A single turn carries every row of the set below to another of its rows. Some are shown first; where does it send the rows asked next?
J558: [  2.7   5.3  17.3  29.2  20.8   8.7 -10.0  35.8 -19.7  45.4   3.5  -8.2
  -7.5   9.1]
J895: [  5.6  17.0   9.9 -26.4 -17.9  25.9   4.5  -9.8 -14.1  -9.0 -17.5 -21.5
  -8.9  -9.8]
J982: [ 22.8   6.6  25.8   9.9  -9.5  34.4 -12.9  -2.2  -1.0 -23.1   8.6 -27.3
 -14.2 -13.3]
J822: [ 28.1  22.3  24.3 -27.4   5.7  37.2  13.9   5.9 -12.5   6.8   1.8  -4.8
   1.2  -4.9]
J610: [ 36.8   6.9  -0.9  42.8   1.3  14.0  16.8  17.7 -16.1  -2.8  -4.1 -25.9
  -6.3   7.8]
J733: [ 25.6  10.3  19.9 -28.3   6.4  42.6  13.5   5.3 -14.8   2.1   0.5   1.4
   2.0   0.1]
J112: [ 23.6  26.2  24.2 -29.3   9.5  31.5  13.5  16.6 -18.1   4.1   6.1  -2.2
   1.7  -0.8]
J241: [  1.6 -17.8  10.4  28.2  19.1  22.6 -10.0  27.2 -19.7  38.8  -2.4   1.1
  -4.6  16.1]
J146: [ 11.1 -17.2  14.1  33.0  11.0  29.4  -8.5   8.0  -7.9  47.2  -9.5  -7.5
  -7.7   3.5]
J269: [-13.2 -21.2  27.8   2.2  -1.4 -20.7  -1.3  28.9 -16.5  -2.9   0.8 -27.8
 -10.3 -12.8]
J27: [ 17.0  27.1  28.9   7.1  -2.4  18.1 -14.3  17.9  -9.7 -23.3  18.3 -29.9
 -14.4 -10.6]
J826: [ -5.1 -34.3  26.8   5.4 -10.3  -5.6   0.2   6.1  -5.0   1.1  -9.4 -30.0
 -12.5 -19.8]
J484: [ 12.2   0.8   3.5   5.5  -2.9  22.6 -21.7   6.6 -18.9  33.0 -13.1  22.4
   1.6   3.1]
J562: [ 23.8 -11.0  22.5   9.6   9.0  19.7  -9.7  16.8 -14.3  52.3   6.8 -24.4
 -19.7 -12.2]
J309: [-12.7 -39.1  22.0   2.5  -3.6  -9.3  -1.3  19.3 -14.1  -6.2  -4.5 -21.0
 -10.1  -8.9]
J885: [  3.5  24.5  21.0  27.0  23.0  -0.2  16.1  25.2 -11.0 -21.6  -6.0 -22.4
  -5.0  14.1]
J31: [ 18.3  13.3   8.7   6.8  -6.7  19.0 -21.5   1.8 -13.8  39.9 -13.6  12.6
  -1.4  -6.3]
J167: [ 32.9   3.0  -2.7  41.8   4.6  13.0  16.3  23.3 -21.2  -6.5  -2.0 -20.8
  -4.6  13.8]
J936: [ 13.0 -10.5  17.1   7.2  -3.3  39.0 -14.3   7.9 -12.0 -34.9  10.5 -13.2
 -10.2   2.6]
J440: [  7.7   9.3  20.4   4.5   4.0  21.3 -15.4  29.0 -20.9 -33.9  20.9 -15.0
 -11.0   5.3]
J907: [ 34.3   9.6  -1.3  42.8   3.9  10.0  16.7  23.6 -19.3  -3.9  -1.4 -24.5
  -5.5  10.8]
J469: [  0.9  -4.4  11.6  27.1  22.0  17.0  15.8  15.4 -11.7 -29.1 -11.9 -10.4
  -1.7  22.0]
J44: [ 19.7 -32.5  15.6   8.4  10.5  30.1 -10.1  15.5 -18.8  43.6   4.0 -13.6
 -16.6  -1.7]
J723: [ 12.7  -3.7  17.1  32.0  11.6  25.9  17.7  -7.9   3.3 -19.7 -20.8 -20.6
  -4.6   6.7]
J253: [ 12.1   6.3  21.9  32.3  12.2  15.5  -8.6  16.7  -7.6  52.9  -4.1 -16.6
  -9.8  -2.5]
J905: [-25.2 -19.0   5.0 -11.4   6.6  18.7  12.6  17.2 -24.8 -19.9   3.5 -29.0
 -14.3   4.2]
J352: [ -5.0 -16.3  32.8   4.3  -7.8 -18.0   0.0  14.5  -6.7   4.0  -3.8 -35.3
 -13.4 -22.9]
J797: [-16.5   8.6  -1.6  10.1   7.3  -1.5  11.7   2.1   3.3  42.4 -14.3 -14.3
 -17.0 -10.5]
J450: [-18.9 -12.5  -8.0  10.6   7.2   8.9  11.7  -2.7   1.7  36.3 -18.2  -4.5
 -12.5  -2.4]
J623: [-12.1 -20.7   9.2  -7.4  -4.0  29.4  14.3  -8.8  -9.5 -10.4  -5.7 -39.2
 -17.8 -10.8]
J970: [-21.2  11.4  14.9 -12.0   8.0   1.6  12.6  25.1 -23.1 -10.7   9.6 -41.7
 -18.2  -5.5]
J441: [  1.6  34.2  13.0 -28.6 -11.6  11.9   3.8   7.8 -20.7  -9.2  -9.6 -23.3
  -9.4  -7.3]
J759: [-24.4   9.6  -3.3   7.4  14.1  -9.4  10.1  19.2  -7.0  36.5  -7.6  -7.5
 -14.5  -0.2]
J889: [ 34.9   0.5  -2.8  42.8   2.4  17.0  17.0  16.9 -18.2  -5.7  -5.4 -22.3
  -4.9  11.7]
J638: [ 14.9  24.7  26.1  31.8  13.1   8.0  18.0   1.7   4.0 -11.4 -14.1 -32.0
  -8.4  -1.8]
J991: [ -3.0   2.1   2.5 -28.6 -11.8  28.7   3.3  -0.1 -23.4 -18.3 -15.4  -9.8
  -5.5   3.5]
J943: [ 21.4  14.7  20.4 -29.8  10.2  36.9  13.4  15.9 -21.0  -0.9   4.7   4.5
   4.0   5.5]
J16: [  8.0  12.1   4.2   3.7   2.1  12.7 -22.1  20.5 -24.8  32.1  -7.2  23.2
   2.1   6.2]
J256: [-27.4 -10.3 -10.6   6.7  15.2   2.5  10.5  14.4  -8.8  29.9 -11.1   2.5
 -11.4   6.8]
J933: [ 10.7 -26.2  14.7   5.6  18.8  19.7 -11.4  34.5 -28.5  38.3  11.0  -8.1
 -15.4   5.8]
J516: [ -8.7   9.4  19.5  -7.5  -3.5  11.4  15.3   0.4  -6.9  -0.4   0.0 -52.9
 -20.5 -21.2]
J591: [ 15.4  -5.4  22.4   6.4  17.9   8.6 -11.2  36.2 -24.7  46.8  14.4 -19.3
 -18.5  -3.5]
J704: [ 14.2  24.2  10.1   5.8  -1.2   8.7 -21.9  16.0 -19.2  39.8  -7.6  12.9
  -1.8  -3.7]
J24: [ -7.1  19.5   5.8 -31.2  -5.6  14.3   2.1  16.6 -29.7 -19.1  -7.5 -11.6
  -5.6   5.7]

J759 turns into J256
J44 turns into J562
J558 turns into J241
Where do these go?
J16 turns into J484
J623 turns into J516
J822 turns into J112
J610 turns into J907
J269 turns into J309
J885 turns into J469
J24 turns into J991
J982 turns into J27

A single turn carries every row of the set below to another of its rows. Some are shown first; where does it send the rows asked next?
J215: [-10.9 -12.0 -27.9  19.1 -16.4   3.2  11.1 -11.5  18.4  -3.5 -37.0   6.8]
J539: [  7.8  -7.8  13.6   6.2  -6.2   2.4 -12.1 -15.4   2.1  37.7 -10.1  24.5]
J317: [ 13.5 -30.1 -11.3   6.3  -0.5 -32.9  10.9  -0.1 -14.9  19.4 -11.6   2.6]
J420: [ 19.1 -17.7  10.4   5.4 -13.4   0.8 -15.9 -20.2   4.8  30.7 -14.7  21.5]
J393: [-10.0 -15.9 -11.8  12.5 -28.9  -9.5   8.4 -23.0  17.8  17.6 -34.3  -6.2]
J953: [-14.2  13.3  -5.2   7.4  -6.4 -15.5 -29.4   4.5   4.5 -13.9  17.8 -18.1]
J387: [  4.8  15.5  23.0 -13.0 -19.6  18.0  -5.9  10.4  13.6  10.8  11.0  -3.5]
J769: [ -9.2   3.7 -18.5  -9.8 -11.3 -44.8  -4.0  -4.5  16.5  -4.4 -17.9  -9.1]
J796: [ 10.0  -6.7  -2.3 -14.5 -12.4 -17.2  17.8  26.6  -3.3  -8.2   9.3 -24.1]
J320: [  7.1  -0.1  -8.7  -9.8 -10.9   8.6  18.8  16.1 -19.1 -24.1  13.3 -11.5]
J231: [ 24.0 -33.5 -12.3  -1.2  -6.8 -35.4   4.3  -2.0  -9.1   9.0 -13.2   0.7]
J428: [  5.6  15.0   7.5 -11.8 -21.9  35.1   6.7  -5.0   2.4   0.8  -2.1  12.7]
J19: [ 19.2  -9.3   1.2 -16.5 -16.3 -15.6   4.5  21.7   0.6 -15.5  12.9 -22.7]
J928: [-14.7  -5.7 -13.8  35.6  -8.2  25.2 -14.7  -7.5   8.1  -8.5 -10.0   3.4]
J117: [-10.6   7.9 -29.5  -4.1  -3.9 -22.7   1.6   2.5  21.3 -20.5 -24.2   4.1]
J162: [ 15.6   6.7  24.2  -9.8 -22.9  21.0 -15.9   3.2  13.7   5.2   9.6  -2.3]
J906: [  9.5   0.1  -6.0  -5.5  -3.0   0.9   0.3 -23.1  -8.1  17.8 -19.7  38.4]
J401: [-13.2  16.1 -17.4  12.2   4.3  -1.2 -24.2   7.6  10.9 -26.5   4.8   1.8]
J38: [-14.7  -7.9   3.8  31.4 -23.5  19.7 -17.6 -13.0   5.5   9.0   1.4 -14.7]
J446: [ 12.9 -14.9 -24.1  -3.3   7.5 -23.2  10.5  -2.1 -28.8  -5.8  -5.1  14.5]

J769 turns into J393
J387 turns into J796
J231 turns into J420
Where do these go?
J446 turns into J906
J928 turns into J401

A single turn carries every row of the set below to another of its rows. Some are shown first; where does it send the rows asked next?
J921: [ 25.3  22.2 -16.1  50.1 -31.7  32.7  20.7  18.8 -11.2 -25.9  33.7  18.5
  23.6  28.9  22.3]
J506: [ -6.8  -0.7 -29.6  39.1  11.0  18.1  38.8  41.5  -7.7 -22.0  11.5  29.2
  37.0  16.3  59.7]
J343: [-11.2  10.7  11.4   9.8  16.5  31.0   8.5   0.0  13.7  -5.0  16.6  12.3
  56.6   7.6  39.8]
J376: [ 24.8  13.0 -16.6  45.5   8.9  24.0   6.0 -19.0  33.4 -11.0   7.1  37.7
  51.7  12.6  38.2]
J282: [  5.4 -16.2  -9.5  16.9  -9.6  18.9   7.1  -2.4  -9.7 -32.1  35.2  34.5
  18.0 -16.3  19.0]
J475: [ 29.9  25.4 -20.5  45.6   1.8  28.8  11.3 -15.7  26.8   1.3  15.8  34.0
  40.7  14.1  47.9]
J281: [ -0.7  -7.0 -28.2  35.1  15.7  12.0  46.1  40.7  -7.0 -16.3  17.9  36.6
  37.6  16.7  56.0]
J837: [ -0.4  -5.8 -32.0  33.6   6.7   8.0  36.4  41.0 -15.3 -18.4  20.1  41.5
  46.0  24.4  48.1]
J803: [ 32.8  13.4 -25.0  48.7   5.7  24.5  15.5 -14.2  33.8  -2.8  10.5  25.1
  47.9  12.1  43.2]
J563: [ -3.4  14.7 -15.6  33.2 -10.9  40.0  42.3  -5.3  -8.5 -27.7  27.8   9.2
  60.2  12.5  -0.6]
J385: [ 29.5  17.8 -15.2  44.9   6.3  29.2   8.3 -21.9  28.5  -8.8   9.8  25.9
  44.5  20.0  39.2]
J598: [-11.2  -1.9 -36.3  27.5  12.7  10.9  39.7  41.4  -5.4 -18.2  19.8  32.7
  38.8  20.2  48.9]
J369: [ -9.0  23.5 -10.6  40.0  -1.1  36.1  31.8  -8.6 -10.0 -22.6  28.1   8.9
  62.9   6.4  -2.3]
J530: [  6.7 -11.6 -10.8  20.7  -9.6   7.3   3.3  12.7 -14.0 -35.6  31.3  34.2
  15.3 -11.8  17.6]
J342: [ -0.7  21.5 -18.7  45.8  -1.1  35.2  33.2  -1.6  -3.9 -26.9  16.2  10.3
  63.2   5.2  -8.8]
J407: [ -6.2  10.5  11.4  50.7  -4.9  31.9  37.0  18.6  10.2 -25.9  42.3  51.3
  40.2  -2.1  51.2]
J249: [-2.7  9.7 15.5 53.0 -1.3  6.3 41.7 13.4 16.4 24.2 15.5 25.9 21.3 14.2
 24.3]
J576: [  5.9   8.2 -31.0  23.8  36.1   3.8  19.6  21.4   6.1 -14.5  10.9  15.5
  24.6 -14.8   9.0]
J888: [ 12.3 -11.0 -11.5  14.1 -11.2   3.7  -2.3  10.5 -17.1 -22.4  26.6  31.5
  19.4 -10.9  17.1]
J596: [ 17.1 -18.6 -10.4  21.6 -11.0  19.4  -0.2   7.5 -13.9 -32.9  28.1  34.7
  18.0  -6.5  15.7]
J139: [-0.2 12.7  7.6 54.6  0.0 11.5 45.8 11.3 11.5 23.5 17.7 29.2 11.8  8.4
 17.0]
J360: [-7.8  4.9 15.0 44.3 -1.4  7.8 43.5 17.1 13.3 16.7  5.0 18.3 13.2 11.5
 25.7]
J629: [ -0.7  21.9 -20.2  32.0  -4.7  41.4  30.4   0.8  -7.4 -26.9  27.3   9.1
  60.4   5.6  -6.0]
J812: [ 31.2 -14.3 -19.8  51.3   7.6  -5.3  39.4   1.1   6.9  -1.2  23.9  23.1
  34.9  32.0   6.1]
J627: [ 1.1 15.6 20.5 48.2 -3.8  6.5 44.4 16.2  9.7 14.4 11.2 32.0 12.4  9.5
 26.1]

J282 turns into J342
J812 turns into J407
J376 turns into J139
Where do these go?
J629 turns into J385
J596 turns into J369

